One vector is turned by the same rotation once a step. Each row is the vector after some number of steps, and that number follows the row.
The counts run from 0 to 1354.
[164  83 121 105 159 105  92  79 101 118 121 119  99 154 156 153 114 125
 182 133 152 103 125 115 151 118 126 135  85 129 169 110 141 127 184 107
 119 120 164  84 132 121 124 119 162 154 105 136 127 169 134 134 128  85
 134  81  98  62 125 140 114 102 101 130 108 111 136 148 180 119 113 130
  99 166  94  88] => 1318
[149  91 128 183  97  99 116 120 126  90 100 109 145 138 127 162 136 140
 113 120 109 141 160 134  99 124 117 137 122  89 170 143 108  86 127 118
 100 118 158  79 122  92 106 175 117 128  93 112 100 153 148 103 132  87
 148 144 105 181 125  94 145  52 169 176 152 164 139 141 132 124 166 118
  89 141 103 101] => 644
[154  88  79 140 122 120 122  68 150  68 123  96 125 139 152 157 117 139
 138 114 103 125 139 130  90 115  90 125  64  88 138  79  92 136 150 156
  94 143 158 104 134  91 134 123 110 148 124 171 166 145 129 112 103 106
 130 109 124 124 121 133 126  74 139 141 110 177 160 144 153 124 114 133
 112 154  91  81] => 808
[146  82 138 165 169 118 116 116 113 134 112 132 110 124 131 148 143  94
 119 148 104 110 157 141 133 155 133 146 150  89 183 114 111 127 113 133
  93 142 148 104 139 107 133 191 104 202 111 132  72 122  98 132 147 127
 197 126 110 155 151 136 153  71 117 125 158 136 120 139 121 139 179 152
 124 123 121  71] => 394
[162 122 134 145 125 132  96 132 102 121  97 146 113 102 151 142 107 101
 148 113 149 121 179  89 170 108 122 106 159 109 168 144 131 164 163 158
 100 184 121  96  99  96 124 132 155 166 131 146 115 114 142  99 158  82
 121 115  78 123 152 156 153 108  91 116 133 167 130 116 115 117  94 137
  68 125  79 110] => 251
[188  63 121 186 116 121  97 100 101 146 113 116 105 121 115 162 132 114
 119 149 109 130 151 146  89 155 120 158 103 141 173 213 101 106  97 153
  85 110 129 117 142 131 134 152 112 157 162 132 115 104 137 123 146 105
 120  96 119 132 120 193 151 112 104 122 151 126  93 128 128 165 127 132
 133 123  96 111] => 1220
[162  43 127 155 138 137  98 133 147 103 130 101 152 140 100 104  71 116
 110 125  81 143 124 123  79 121 152 134 120 113 114 133  98 180 112  99
 119 120 138 139 169 166  63 143 100 161 163 157 135 126 119 160 154  76
 181 132 119 151 100 143 139 136 130 138 101 122 116 123 113 134 138 166
 117 162 118  99] => 1301
[149 107 118 138 142 129 134 103 128 133 131 126 125 116 156 154 146 115
 138 138 129  90 141 119 166 142  85 115  89 102 141  58  95 146 148 183
 112 169 140 104 102 127 133 115 134 199 141 156 117  98 122 121 109 117
 126  85 110 137 161 191 141  89  84 115 140 109 132 114 154 125 117 150
  98 123  95  51] => 23
[168  59 136 134 163 138 111 129  95 109 134  81 128 118 120 130 101  97
 136 121 107 134 152 107  94 126 124 157 146  96 174 104 131 156 136 143
 126 147 154 129 151 115  95 163  69 124 140 130 110 124  98 119 179  93
 194 143 115 122  86  87 147  99 143 133  99 170 135 136 113 140 131 161
 123 189  84 118] => 455
[148 105 146 144 135  98 119  94 103 115 119 142 129 118 157 147 147 108
 182 132 132  75 137 128 134 140  83 122 113 118 191 111 150 100 156 139
  89 148 148  63 117 121 157 133 134 138 121 109  86 134 109 123 138 104
 143  97 104  65 133 123 135  74  87 129 147 134  97 146 146 131 112 116
  94 132  87  86] => 1348
[157 101 127 175 125 130 121  79 106  76 119 113 148 149 132 171 134 115
 130 127 116 120 144 130 122 134 106 170  97  98 170  96  78  78 125 146
  99 140 161  75 138 103 107 139 112 147 135 104 105 111 136 113 102 120
 160 124 121 143 121 154 138  74 139 152 152 153 143 113 161 102 185 124
 125 151 109  76] => 977
[154 103 135 137 135 106  95  75 102 100 130 119 148 154 133 142 121 131
 183 127 146 108 141 101 140 109 112 134 103 129 159  89 127 102 179 108
 131 123 171  67 135 119  98 121 163 137 114 109 122 173 137 138 133  89
 148  78  82  93 108 119 125 101 125 151 124 105 128 152 152  99 137 116
  76 180  87 103] => 170
[171  55 136 170 148 123 125 103 131 108 156 129 125 140 107 141 103 118
 128 121  66  96 126 168  88 153 137 159 105 133 157 157 101 158  92  96
  95  86 149 115 162 154 114 167  98 173 150 131  97  89 136 148 136  90
 155 126 132 122  91 147 121 111 126 125 143 124  95 121 126 157 136 138
 131 138 121  60] => 770
[169  83 114 169 133  96  80 113 106 116  97 166  87 125 155 160 123 103
 131 129 155 123 153 126 122 109 110 113 134 124 184 163 137 121 161 146
  69 153 133  90 124  77 155 146 156 151 102 158 127 138 152 109 125  96
 144 134 100  94 149 140 157  75 119 135 174 185 132 114 137 127 108 113
 114 108  96 119] => 1148
[180  57 115 160 107 103 133  91 135 100 158 110 123 145 119 159  95 154
 101 112 112 151 115 146  77 125 123 147  70 116 134 152 108 113 143 133
 115 102 171 122 144 131  95 150  93 132 121 164 151 134 167 117 138  84
 130 137 131 186  99 142 149 104 175 138 137 151 151 103 140 153 109 144
 112 157  79  82] => 1249
[161  88 128 133 124  91  88 111 121  86 103 133 125 151 145 136 109 132
 170 134 147 105 140  91 131 107 100 104 108 119 165 128 151 120 201 102
 119 129 146  55 122 144 122 127 164 113 103 108 122 182 146 127 124  54
 149 102  96  85 109 125 135 102 107 143 112 132 106 142 155 120  97 107
  73 150 100 117] => 983
[155 102 130 120 172 129 114 105 131 114 108 135 103 146 151 142 117 105
 165 123 111  75 151 113 182 131 118 124 124 109 172  81 133 197 174 120
 121 148 134  94 112 122 137 116 156 207 129 153 102 125 136 136 127  83
 150 108  90  76 132 143 117 126  97 130 112 113 122 125 144 111 105 146
 111 137 107  48] => 1035
[153  30 113 136 157 120  85  99 101 121 136  81 130 127 134 140 130 116
 155 155 130 135 131 120  69 126 130 139  79 118 151 112 127 103 109 159
 107 121 155 116 158 131 100 151 117 137 144 135 139 160  81 119 134 117
 156  85 133 118 114 132 160  88 111 134 107 130 135 153 151 163 138 173
 123 182  89 136] => 36
[147  87 132 165 146  91  99 118 122 106 117 171 118 131 142 130 106  87
 130 134 146  95 125 128 156 116 107 117 142 123 170 146 130 129 178 110
  79 162 119  77 132 132 137 150 158 175 107 133 110 126 149 134 121  86
 172 129  93 104 143 188 168  91  82 109 171 145 118 109 162 112 124 110
 105  98 136  80] => 532
[160 106 143 157 135 111 132  98 128 135 124 147 126 139 143 164 158 124
 148 128 122  69 153 127 187 155  92 123 120 111 165  92 117 136 148 148
 106 139 131  75  86 118 159 124 142 196 124 131  79 111 144 130 109  92
 130 106 104 136 161 158 137  93  99 139 151  99 112 105 157 131 111 135
 112  99 104  36] => 836
[164 105 123 168 132 135 112  86 102  93 145 120 141 116 113 175 144 114
 140 102 101 133 162 142 131 120 129 173 132 109 186 123  79 126 116 143
  81 144 165 103 130  70 113 150 119 174 128 136  95  86 151 117 123 125
 142 127 125 145 117 119 129  91 148 147 161 165 149 102 129 119 178 136
 134 139  84  60] => 1312
[164  63 128 160 114  95 106 109 134 125 184 157 152  85 101 143 125 118
 136  95 113 101 120 125 123 126 105  92 106 152 120 116 126 146 143 158
  90 151 130 112 128 125  90  96 144 142 141 169 147 110 139 109 149  81
 102  71 106 129 144 161 174 129  84 106 136 127 121 102 131 150  78 136
  81 113  67  82] => 127
[138  87  90 123 149 109 105 101 155 118 130 119 120 143 167 141 119 112
 130 140 124 110 135 115 144 113 119  88  97  98 116  69 112 160 167 134
 106 151 148  99 114 141 120 110 144 196 118 184 155 155 133 135 104  83
 147  88 103 143 149 173 160  93  95 118 122 128 154 128 174 114 112 143
  85 111 106  57] => 1005
[147 115 127 147 126  98  95  90  92 129 130 128 141 132 150 137 124 116
 173 133 161 123 150  96 148 105 128 106 115 146 151 108 135  88 173 122
 116 144 163  72 136 110  97 115 161 133 115 132 131 167 143 119 133  91
 148  81  75 108 132 158 154  95  99 139 141 115 124 153 143  93 116 115
  48 154  86 111] => 1151
[160  79 126 138 148 148  89 120  99 104 111  90 124 152 109 127  83 114
 135 126 110 151 156  96 117 108 158 145 145 107 154 115 119 157 157 101
 130 133 153 116 152 122  69 149  96 146 115 143 128 166 128 138 168  86
 203 149  85 136 104 102 139 125 155 162 111 140 141 152 117  98 130 146
 104 193  93 123] => 789
[182  94 120 153 111 132 119 104 134 146 130 116 127 114 115 101 120 114
 148 116 110  98 158  99 114 141  97  98 132 126 138 112 146 181 164 135
 125 128 120 119 126 159 117  97 100 112 146 153 131 142 138 150 177  64
 128 102  84 117 121 122 150 148 119 153  96 112  99 144  87 118  53 128
  80 174  73 122] => 12
[170  65 116 146 124 131  92  97 130 118 119  88 142 145 126 128  92 135
 171 126  99 130 141 114  79 116 146 121  85 115 106 135 121 135 116 117
 130  95 175 116 158 151  62 131 119 124 150 133 138 167 110 128 160  84
 142  84 111 144 113 122 126 121 139 153  92 112 117 163 104 127 109 159
  73 188  84 132] => 683
[166  73 159 158 150 124 144  98  71 163 129 171 131 123 153 129 118 119
 156 103 120  70 138 134 133 160 111 111 108 137 156 107 150 122 122 166
 106 160 153  90 135 139 121 134 133 146 135 144  73 122 107 119 172 125
 144  99  95 105 158 163 143 106 103 104 140 103 103 106  98 139  84 134
  96 117  92  80] => 429
[154  96 121 174 116 140 106 109 117 140  98 148 171 122 142  98  94 116
 163 112  98  91 158  98 101 121 132  86 128 109 108  88 119 151 130 161
 132 147 139 113 149 134  54 108 142 121 151 159 120 151  96 136 169  97
 159  93  94 136 163 111 146 123 118 150 122 104 104 146  78 101  92 145
  63 140  94 138] => 149
[164  68 125 166 146 125  95 115 116 100 157 121 159 143  83 171 131 108
 120 125 120 119 131 133 130 107 131 156  98 125 126 100  79 132 120 161
 117 160 131 111 155 128  91 123 135 170 150 140 134  98 136 115 107 100
 161 124 127 150 124 173 171 129 113 121 132 121 161  61 165 122 148 167
 152 138  97  53] => 496
[142  92 128 184 134  98  98 119 130 105 120 152 130 132 134 119 123  97
 116 133 112 128 143 143 127 129 114 126 159 115 170 137 108 108 150  89
  69 133 146  74 136 124 129 173 109 182  95 122 104 126 145 148 121  91
 186 147  94 137 136 160 166  78  96 130 180 157 117 139 146 105 173 101
 109  99 133  74] => 1345
[197  87 110 140 100 142 130 116 126 110  83 109  68 133 148 164 122 129
 113 130 121 124 159 113 131 148  88 121 100  97 167 169 124 175 139 157
 113 137 116 129  99 140 157 147 103 157 144 133 123 105 168 116 142  66
 108 136 115 147 126 153 120 102 138 139  99 146  88 121 117 162  74 147
 112 139  85  94] => 720
[152 101  89 151 104 113 123  74 129 118 136 112 127 120 155 162 151 141
 133 126 134 120 159 124 137 116  94 110  71 101 128  83 101  98 151 180
 105 143 163 100 111  97 120 109 126 156 124 172 140 141 141 117 115 113
  96  66 103 166 151 151 151  72 115 143 136 147 148 143 143 110 114 123
  72 135  79  73] => 640
[172  52 111 147 140 128 117  81 126  97 175 104 135 152  98 156 141 125
 138 110  90  99 111 138  95 128  99 144  98 120 129  70  93 153 141 159
 120 111 146 129 162 144 131 105 110 148 149 158 152 120 126 141 103  99
 161 110 125 124  91 136 144 132 134 135 111 119 146  99 163 135 126 158
 165 159 101  64] => 297
[167  48 137 164 161  97  99  97  60 161 137 131  77 143 131 139 110  96
 131 144 146 128 127 143 115 151 141 138 134 148 180 176 141  93 132 128
  83 116 148 115 159 138 138 168 100 158 116 133  98 132 135 136 163 111
 178 123 100 114 112 175 176 102 119 107 163 118 121 125 139 154 134 125
 131 136 103 104] => 708
[187  93 137 177  97 122 103 119 146 125 104 129 124  96 108 142 127 120
 137 104  87 105 176 118 112 132 113 128 134 129 153 192 102 178 117 125
 105 120 114 108 121 132 119 116 129 150 166 135 111 106 162 128 156  50
  88 105 103 128 132 136 119 133 112 155 123 134  77 130  74 138  79 136
  70 137  78 115] => 856
[176  67 139 172 138 130 102 118 108 131  68 104 117 166 128 167 154 122
 140 156 109 116 155 128 117 143 132 153 117  92 181 143 116 112 110 140
 115 111 136  80 132 104 127 180 117 153 114 110  72 157 113 119 117  93
 189 146 104 156 124  89 136  79 154 178 145 119 118 149 123 129 170 156
 133 153 114 128] => 310
[177  78 116 167 135 135  89  81  79 133 114  98 129 162 120 126 139 103
 162 146 126 114 160 114  96 125 117 162 129 122 179 104 108  86 131 145
 129 120 156  90 165 124  97 138 101 120 133 105 107 163 108 144 134 116
 200 121  93 104 107 117 156 111 142 167 151 113 136 149 131  86 160 128
 137 195  95 141] => 1154
